In the rows, zero is written as 128.
Rotation paths and how fast each direction turns (degrees each step)
Each turn is a multiple of 5 degrees from 10 to 175, or 0.
Each row of a path follows its step; steps can be skipped.
Path 1:
step 0: [129 124 129 132 119 125 130 120 133 126 131 128 139 136 128 124 134 128
 128 128 127 131 136 123 119 117 138 130 141 126 125 122 130 131 129 132
 128 125 128 130 126 130 133 139 132]
step 1: [137 131 127 123 118 137 124 126 124 130 132 131 134 120 130 129 132 131
 131 130 124 139 129 125 126 133 138 129 129 123 122 131 127 132 133 141
 127 128 135 135 132 124 129 122 126]
step 2: [125 129 123 129 132 120 134 127 129 126 136 132 136 118 129 126 129 129
 126 127 122 130 117 128 131 120 140 125 128 129 126 135 126 127 140 133
 125 118 132 121 127 125 127 135 127]
step 3: [118 126 134 125 131 125 124 130 123 122 130 129 136 133 135 126 127 127
 124 139 119 136 124 120 127 130 135 122 131 124 127 123 131 128 133 133
 136 135 129 135 128 134 123 136 132]
step 4: [127 119 120 126 132 141 126 120 128 126 130 128 131 122 132 126 129 128
 131 141 125 132 132 130 127 123 125 129 141 118 122 133 127 127 134 128
 127 128 134 120 128 132 128 131 120]
step 5: [123 135 118 132 136 127 138 128 115 126 132 128 129 124 132 130 130 131
 129 134 124 124 131 131 132 127 134 128 135 126 124 123 129 130 139 133
 129 132 127 132 133 118 139 126 132]
step 6: [132 126 123 123 125 129 128 130 129 126 126 132 128 131 125 124 134 130
 124 129 119 124 131 116 123 120 131 127 133 119 129 128 138 124 134 127
 133 123 125 131 133 121 130 145 131]
step 7: [127 121 123 124 125 134 120 124 127 134 129 125 127 131 134 126 135 131
 121 133 125 131 132 118 131 126 134 133 133 128 127 126 129 131 132 145
 126 125 133 132 120 119 125 120 126]
step 8: [124 129 127 125 133 127 131 123 127 126 133 130 131 129 125 120 130 121
 127 120 125 132 127 132 129 117 142 123 133 127 116 136 124 129 127 137
 126 123 127 129 132 124 137 132 120]
step 9: [126 131 138 131 122 124 126 129 120 127 132 128 131 124 128 121 131 126
 130 138 128 129 124 122 119 126 137 128 125 115 125 130 127 130 137 136
 125 135 127 134 120 128 130 137 134]
Speeds:
[128 130 127 127 126 128 126 126 128 126 131 125 125 125 130 129 131 128
 127 129 129 126 126 128 129 127 126 128 129 129 129 129 128 129 130 128
 128 127 130 126 127 127 127 125 125] => 130
Path 2:
step 0: [133 131 124 123 129 129 127 134 128 129 140 134 126 125 127 115 124 133
 125 134 125 133 127 123 125 126 134 127 137 121 125 134 126 128 132 132
 122 125 121 124 133 127 135 135 133]
step 1: [124 121 128 123 131 134 128 128 117 127 127 129 126 124 121 118 129 118
 124 126 131 132 124 123 128 132 130 125 126 141 130 128 127 125 126 125
 119 134 128 129 136 124 132 134 122]
step 2: [123 124 127 123 126 124 130 125 121 126 128 127 137 126 125 133 133 137
 131 128 135 126 126 130 132 141 133 138 122 130 135 121 126 125 129 128
 133 125 120 133 134 130 132 128 122]
step 3: [121 134 118 131 130 131 120 136 134 126 128 129 130 128 125 133 130 131
 122 131 130 118 119 128 125 125 136 124 129 124 138 127 125 133 135 124
 126 121 124 133 127 135 129 125 129]
step 4: [130 128 126 133 123 141 117 126 123 128 122 126 122 127 123 128 126 128
 137 131 121 130 117 130 127 127 122 122 130 128 129 132 115 132 124 132
 129 125 132 130 126 127 131 135 125]
step 5: [129 123 126 126 134 128 123 124 121 129 127 124 120 122 122 130 130 132
 137 128 131 128 138 129 135 125 132 123 126 124 118 124 124 118 131 134
 129 122 121 126 131 127 120 134 127]
step 6: [132 123 119 127 139 118 120 133 127 130 134 127 126 128 125 130 132 120
 119 129 123 122 130 126 135 134 128 129 128 128 129 125 126 131 124 129
 131 126 129 126 141 123 125 122 135]
step 7: [133 134 126 125 132 123 131 136 128 123 119 131 126 120 127 126 132 133
 127 135 132 128 119 129 121 138 123 129 122 134 127 128 122 135 133 133
 130 135 138 124 130 123 126 126 128]
step 8: [126 135 121 130 128 128 133 135 120 131 129 124 127 127 130 122 127 134
 133 133 135 131 135 124 121 121 119 129 128 127 128 127 128 128 134 136
 127 123 128 131 135 139 134 126 117]
step 9: [126 122 133 128 123 129 119 133 124 118 131 130 129 133 125 124 128 121
 130 124 134 123 136 125 128 129 132 125 137 127 132 132 127 127 123 136
 122 125 136 137 135 136 124 128 126]
Speeds:
[126 130 130 126 127 128 128 128 129 127 127 127 130 130 128 130 126 129
 127 127 128 130 124 126 131 129 129 128 131 129 129 127 128 126 129 128
 126 128 128 129 130 131 128 131 125] => 45
